In the rows, 128 means zero.
Y: rows in 3 groups, each row roughly a mix of its group's directions:
Y (144 x 13):
[[139 150 130  79 136 129 158 125  95 149 105 156 142]
 [122 126  77 141 152 134 114 130 109 132  83 134  96]
 [122 136 117  95 143 145  99 138 109 104  99 173 150]
 [135 127  89 152 139 140 141 147  98 150 149  80 128]
 [107  82 167 131 133 111 102 146 126 127  95 150 139]
 [129 125 110 106 123 134 142 121 145 187 172 123 139]
 [167 144 120 142 154 135  93  88 129 122  92 122 138]
 [119  80 146 120  91 166 150 107 130 127 146 114 121]
 [108 151 143 106 131 138 116 174 167 165 129 131 140]
 [169 138 103 152 158 143 121 119  84 101 121 127 117]
 [170 112 123 131 121 128 110  93 160  85 121 146 115]
 [ 88 140 151 132 136 125 110 129 159 158 166 116 157]
 [ 95 118 101 101 127 114 176 147 149 104 144 115 133]
 [ 87 141 150 128 124  81 163 117 135 111 113 148 143]
 [168 143  77 132  98 150 134 110 119 137 141 106 125]
 [ 99 129 150 137 167 111 120 132 142 183 139 121 107]
 [110  96 143 151 172 135 114 132 152 140 169 109 133]
 [128 137 132 133 128 173 149  93 150 113 163  98 149]
 [154 117  85 121 112 131 152 103  95 107 110 120  96]
 [146  88 170 139 125 140 150 126 139  79 123 122 126]
 [132 101 135 167 126 106 132 134 119  90  86 110 152]
 [144 139 132  96 139 140 137 112  78 174 150 127 131]
 [185 157 132 124 103 147 130 106 130 116 127 148  99]
 [108  83 120 116 115 137 114 143 163 133 132  80 140]
 [143 145 155 120  70 132 132 105 136  98  99 127 134]
 [112 137 100 156 113 136 148 102 141 134 156  81 153]
 [107 120 160 148 141 111 117 154 155 166 168 118 118]
 [115 126  93 157  96 130 115 124 125 111  95  83 114]
 [107 114 109 103 118 162 123 111 133  88  82 140 127]
 [109 130 141 130 176 115 138 134  96 161 115 167 118]
 [127 125 138  80 123 113 174 154 119 145 151 119 153]
 [139 137  99 140 148 141 125 107 141 169 174 127  97]
 [ 98 113 156 135 144 125 157  97 170 152 150 132 140]
 [140 155 133  96  86 147  88 111 150 113 119 138 115]
 [155 181 138  96 131 100 125 103 136 147 150 130 122]
 [166 169 112 123  99 123 147 111 128  87 120 110 135]
 [120  90 119 109  94 139 145 147 124 116 100  99 166]
 [143 158 160 119 124 125 115 141  91 125 116 103 176]
 [132 142 117 117 179 147 152  97 135  91 116 145 143]
 [116 117 118  95  62 128 107 124 127 120 119 109 113]
 [103 129 180 120 155 105 117 140 127  94 101 145 127]
 [169 185 142 132 129 114 142 111 132 110 157 121 127]
 [147 125 142 169 134 150 117 100 156  87 114 153 116]
 [126 128  79  96 149 144 157 109  98 105 136 119 115]
 [130 144 153 106 117 103 156 143 153 181 148 126 140]
 [117 135 106 134 125 143 160 120 159 142 176  90 140]
 [129 137 167 118  99 123 128 138 140  90  75 129 135]
 [136  94 114 103 105 146 152 133  99  94 109  97 145]
 [113  90 135 113 143 122 130 165 104 136  88 162 116]
 [128  76 134  99 104 132 142 135 135 118 124  86 102]
 [111 169 143 122 124 114 124 112 150 172 140 167 112]
 [124 101  85 153 130 121 151 154  90 122 133 103 106]
 [121 102 105 104 114 139 132 122  94  92  87 109 145]
 [ 95 120 129  83 159 103 137 155 133 111  99 125 145]
 [ 84 110 146 144 169 124 138 136 133 164 139 153 111]
 [124 109 111  83 112 132 155 123  92 143  98 115 156]
 [140 129 103 111 107 111  95 135 115 106  76 100 132]
 [133 152  81 115 121 118 102 127  86 116 108 102 141]
 [124 106 124 170 107 128 101 123 156 101 126  82 124]
 [112 136 113 192 113 103 114 108 112 115 104 132 137]
 [144 141 178 156 158 157 131 148 152 113 124 141 112]
 [120 104  86 134 110 149 124 112 102 175 153 121 127]
 [113 120 142  95 132 128 128 152 124 187 154 136 152]
 [104 131 168 139 117 145 147 150 130 157 161 109 162]
 [104 127 116 108 145 142  98 151 161 160 131  88 110]
 [119  84 132 124 143 153 146 151 125  92 118  86 119]
 [126 127 100 129 135 109 120 127 107  90  77  93 120]
 [157 112 104 158 129 161 130  97 146 107 141  91 136]
 [172 157 136 132  73 147 122 108 144 124 119 130 130]
 [127 140 175 130 162 148 104 142 169 124 141 119 107]
 [114 149 115 149 155  94 167 151 108 140 154 103 125]
 [109  87 138 141 129 136 126 147 119  88  83 104 121]
 [150 134 112 158 129 134 144 114 122  67 147 103 115]
 [ 95 130 146 137 178 120 104 143 151 147 115 152 104]
 [ 85 127 130 130 186  96 136 143 113 140 141 129 124]
 [ 83 126 144 156 166  91 102 137 126 137 116 127 116]
 [177 162 152 115  97 120 115 126 152 122 126 158 132]
 [ 83 121 138 151 129  86 124 146 109 147 102 140 155]
 [151 137 112 105 125 128 154  99 126 163 176 108 113]
 [148 141 129 151 143 121 132 113  94  80 161 107 105]
 [120 106 110 108 119  99 132 154 104 108  72 129 138]
 [129 129 173 114 132 141  98 122 161 156 151 154 102]
 [110 141 113 141  89 119 156 112 142 165 153 138 163]
 [107  83 132 167 121 137 153 155 112 149 150 110 131]
 [ 73  99 106 108 103 122 159 140 135 136 131 113 117]
 [125 143 113  72 128 123 106 130 105 151 111 160 104]
 [134  92  98 143 122 154 122 104 121 105 141  82 109]
 [132 166 126 150 139 129 115 123 139 130 108 193 125]
 [127 129 141 149 121 131 103 118 145 183 139 163  97]
 [125 111 101 142 142 145 114 106 168 141 163 116  88]
 [146 156 151  78 147 135 139 121 103 141  89 130 131]
 [110 106 136 106  88 154 141 128 119 137 149  86 158]
 [130 135 155 102  89 118 106 144 131  87  98 152 138]
 [116 144 137 150 179 106 102 157 133 152 127 155 140]
 [141 126 155 159 143  98 109 140  99 166 106 113 152]
 [155 165  78 119 120 142 133 112 120 154 157 123 112]
 [ 90  88 102 139 135 106 161 136 124 136 146  95 129]
 [147 140 107 135 157 109 139 136  95 171 161 104 122]
 [ 92 165 146  96  97 131 126 116 159 133 125 106 148]
 [151 167 115 143 136 102 149 127  99  92 152 103 116]
 [137 141 134 171 168 126 144  91 155  99 128 139 122]
 [140 155 134 134 134 116 126 123 141 158 195 112 136]
 [149 162 173 135 144 110 134 127 155 102 148 155 144]
 [136 164 167 111 143 133  73 128 147 128 142 132 120]
 [111 169 142 115 149  79 142 134 137  96 108 139 136]
 [ 86  96 135  84 128 136 145 162 106 129 115 131 133]
 [162 174 143 109 127 145  94 110 142 151 127 156 128]
 [137 135 154 125 136  91 107 125 113 185 121 110 151]
 [157 129 129 162 175 123 142  98 131 131 133 101 159]
 [113 145 125  89 103 120  88 130 142 137  78 134 131]
 [107  90 152 159 121 131 170 136 107 128 162 117 134]
 [169 166 131 162 148 142 116  97 135 115 142 105 137]
 [133 106 163 123 109 118 144 104 173 101 156 145 135]
 [139  89 124 129 111 107 123 161 131 100  92 113 164]
 [ 87 137 129 144 162 103 102 143 147 156 132 162 132]
 [132 114  80 129 106  93 138 151 114 100 120 101 106]
 [127 148 170 168 150 125 101 137 150 153 148 132 105]
 [155 162 124 135 140 163 107  92 124 114 139 152  95]
 [112  67 128 123  96 144 141 150 123 155 140 115 132]
 [ 89 101 140 176 141 149 164 115 115 126 134 124 121]
 [ 98 137 171 111 140 132  91 111 134 147 127 146  91]
 [118 155 129  96 157 142 132 138 156 172 156 151 130]
 [147 114 112 136 106 146  97 111 171 113 122 153  92]
 [104 119 169 125  98 117 147 136 150 149 167 111 151]
 [127 116 164  91 135 133 110 140 145 105 173 112 153]
 [128 151 148 120 174 115  96 162 111 119 104 154 121]
 [ 84  98 120 117 148 104 105 124 133 131  83 125 105]
 [160 129  77 118 134 155 156 131  96 132 145 124 106]
 [101  91 144 140 165 133 142 158 102 102 122 110 111]
 [146 125 121  96  85 139 149 126 116 165 127 168 141]
 [149 110  88 132 154 146 107 133 103 163 163 131 117]
 [ 94 109 113 120 130 113 182 152 109 106 152 131 116]
 [114 113 142 170 153 142 135 125 131  89 121  82 136]
 [126 106 134 130 137 159 125 131 151 110  64 126 105]
 [ 98  76 118  90 109 108 133 141  98 130 122 136 121]
 [136  83 115  90  81 150 136 132 127 124 104 131 125]
 [158 126 113 124 133 119 149  94 108  82 122 123  88]
 [173 112 122 148 168 141 120 125 123 120 135 139  81]
 [148 117  98 107  84 166 146 108 119 142 146 114 109]
 [150  93 114 122 107 149 147 128  98  84 112  99 133]
 [150 142 134 137 133 128 129 120 137 128 190 149  85]
 [112  80 125 147 117 125 133 134 149 104 124  79 106]
 [145 168  94 127 127 136 111 109 118 165 169 135 127]
 [ 96 102 136 114 129 114 125 134 108 140  63 125 133]]
one row of each group, then the others: which group is each in?
[ 73 101 120 102 121 117 122 146 113 165 127 134 149]
<34>
[108  85 138 167 134 131 150 123 142 106 124 162 101]
<106>
[149 158 136  88 121 129 143 129  85 135 126 135 171]
<57>

[131 153 118 145 129 104 147 145 121  80 166 148 153]
<57>
[122  86 104 132 107 112 134 163  88 113 105 108 127]
<106>
[148 100 146 132 126 145  90 110 101  94 100 117 101]
<34>
[127 133 142 123 151 163  85 149 129  98  97 158 136]
<57>
[ 72 135 161 129 133 108 126  94 154 124 141 110 124]
<34>
[116 152 114 156 184 111 141 108 121 125 154 109 111]
<57>
[139 116 120 156 116 132 163 106 111  77 113  99 138]
<34>
[ 97 126 137 152 143  89 118 141 117  83  98 109 135]
<57>
[123  86 120 135  93 158 134 131 155 142 105  91 113]
<34>
[162 124 135 128 110 155 138 120 131  75 137  88 138]
<34>
[141 125 122 128 100  88  88 136 136 123  97 124 169]
<34>
